Every row has a hidden score from 0 to 16. What is each row's score? 8 is about the middle.
23|-33|37|34|-99|-32|10|6|-32|23|-17|1 7
-42|16|-9|35|-40|-44|-19|48|14|16|48|53 11
44|-27|-2|-1|-9|1|48|-38|-39|-3|-54|1 6
-7|-37|33|49|23|9|-51|-1|-44|29|16|-9 12
-10|24|34|0|-22|30|27|-2|53|15|13|46 6
37|-29|58|-22|-28|-55|14|-14|15|-13|-41|34 13
4|12|-52|-31|4|-15|9|-16|-13|25|-10|-24 4
-1|27|-62|-52|-15|-3|16|-4|22|-34|9|-29 4
32|-35|48|-52|49|-51|34|-35|8|-88|-9|-18 7
-42|-31|22|9|-9|-65|-46|-18|-28|-12|10|-10 14
-4|34|-16|-15|-13|-8|-3|-2|40|-14|14|-14 7
-20|-21|-25|12|-50|-34|-25|16|-12|39|8|13 10
-63|8|-13|43|-2|-12|-33|26|-10|77|48|15 6
-20|-24|0|40|12|-71|-25|8|-52|16|16|2 10
14|-4|12|-2|-31|-62|15|-8|14|-2|-20|46 12
-25|22|-37|19|5|-20|17|6|-23|43|27|18 3
2|49|-9|-13|23|46|37|7|20|25|-4|2 2
37|-11|18|-54|13|7|13|-52|24|-10|-73|-14 11
-18|15|30|-16|7|7|-28|35|65|77|26|40 9
-17|10|-8|-46|9|-50|21|34|8|12|-6|-1 5
-3|32|-6|-4|27|-22|1|-11|-14|10|-20|-42 5
-3|71|34|-33|30|46|10|7|12|27|12|39 8
-9|0|62|-22|-8|7|-33|27|13|-3|-21|39 16
15|-21|-19|-9|-2|29|4|-13|-38|-2|-16|-43 5
6|4|20|10|15|40|35|7|8|-32|-19|7 7
11|-23|17|21|49|-25|25|-22|-31|-42|19|32 8
49|11|-30|-37|-19|20|57|-3|46|-4|-56|-17 3
1|-30|5|-20|-24|27|6|9|15|1|27|36 8
7|-34|-15|-29|56|19|16|6|6|-49|11|-39 4
-55|63|-15|12|-12|-60|-67|28|20|24|28|26 16
34|-24|19|5|-23|-2|-15|10|-22|22|-9|38 13
20|49|-34|-8|-43|10|43|4|-2|27|-14|27 4
6|2|9|-5|-4|23|5|-3|-36|-8|-37|-15 9
2|56|30|25|21|47|34|-3|24|12|32|-8 0
-46|78|65|-21|-40|34|10|34|108|-19|60|90 11
-28|61|9|-33|56|92|9|24|44|25|-44|-3 9
-1|-26|-12|5|-59|-49|2|34|15|27|26|48 9
50|89|-16|-13|-59|-22|23|32|22|21|11|69 9
13|23|-24|13|1|5|1|25|-3|2|-13|5 9
6|-24|12|11|41|-16|-25|-42|-14|-57|10|18 16
11|-18|-33|21|31|-3|-34|-9|-27|-28|3|-17 13
-38|79|34|4|19|18|-14|17|69|21|22|82 15
47|-15|-31|44|61|29|37|-18|-20|-32|0|-26 2
-21|10|-8|-39|0|-13|-12|25|3|12|8|-32 5
33|-36|61|42|-87|30|64|0|-6|19|-62|26 5
-8|11|-38|-49|-14|0|-4|-52|22|-33|-12|-23 9
-83|45|-11|18|-3|-60|-27|-7|-5|24|10|-36 6
18|-13|-38|14|-51|-19|10|-26|9|2|-22|31 11
-53|2|-17|49|26|10|-85|45|-32|20|36|-4 16
31|-26|2|14|-6|3|33|-41|-29|-15|-48|-9 7
53|11|-21|57|-42|6|19|24|9|-15|27|-19 2
26|16|-31|-25|4|44|23|-41|4|0|4|-1 4
47|43|14|21|-78|26|-1|14|-42|24|-27|-10 8
-4|-26|-14|6|64|20|-14|-13|-11|-28|13|-18 9
60|1|13|-18|36|11|5|-13|-4|-34|3|21 11
39|-11|-9|-24|26|15|30|-4|31|-20|17|-16 2
-68|-5|30|30|-4|4|-55|1|2|22|41|47 16
12|-46|10|-20|14|-21|26|-17|-2|12|0|-20 2
47|28|-29|-12|-5|-6|7|1|13|43|-9|4 6
-52|-26|6|43|20|-35|-58|22|-10|-54|46|-15 14
-2|-27|44|35|2|36|-35|-10|-43|-3|-12|-36 11
-27|-38|-14|52|-18|-12|5|-28|-31|16|-6|-29 4
-4|44|32|-55|-22|14|11|33|48|6|-6|38 10
4|50|7|-13|-25|12|21|1|-14|19|13|12 4
27|-16|52|13|-34|-19|54|-3|33|-1|-22|-8 1
32|44|-45|-37|-32|-21|-19|24|14|1|16|-1 9
-28|46|-30|14|-17|-51|-8|-28|-13|40|21|-4 5
-23|-3|-80|41|1|5|-10|24|-37|77|12|-43 0
-23|2|16|3|-4|-24|-28|-29|18|-1|2|28 15
49|-40|-36|27|-30|-8|-34|1|-3|11|-39|9 16
2|-45|-4|47|23|0|-11|-37|-15|-39|-27|-9 13
14|20|-8|-1|-7|-41|-9|-4|5|-44|-5|-3 12
3|0|-39|-48|48|44|6|48|24|-5|-65|-59 7
-4|-11|13|-21|16|6|-7|3|62|-46|56|36 10
18|29|-1|-19|25|-20|9|-19|-32|12|-11|-1 7
-29|54|-4|-4|31|-7|-33|56|1|51|-12|8 12
-12|42|-2|-61|0|30|14|-14|51|44|-21|2 6
13|-45|27|37|-31|-37|-44|27|-39|2|-34|35 16
-39|16|-14|14|-1|-3|33|-19|10|58|15|-28 0
-40|-9|-12|-18|10|5|31|-23|6|13|37|34 3
15|-20|-14|24|-36|-18|-30|-24|-3|18|-21|24 15
15|-17|74|13|-18|34|38|2|-15|-35|-64|33 13
-18|58|17|-56|-3|127|35|12|91|36|35|11 0
-19|-26|-32|30|-12|-34|13|-37|-19|6|-6|-37 3
36|39|15|-82|-34|28|56|-29|60|11|15|-1 0
23|12|-4|14|-11|41|31|-46|-4|-7|-11|20 7
44|-47|-17|50|40|11|-50|6|-28|-51|33|1 15
21|-50|25|26|11|18|-31|14|-36|-12|-67|-21 16
24|-1|-6|-35|23|-36|16|-13|7|-50|28|-23 4
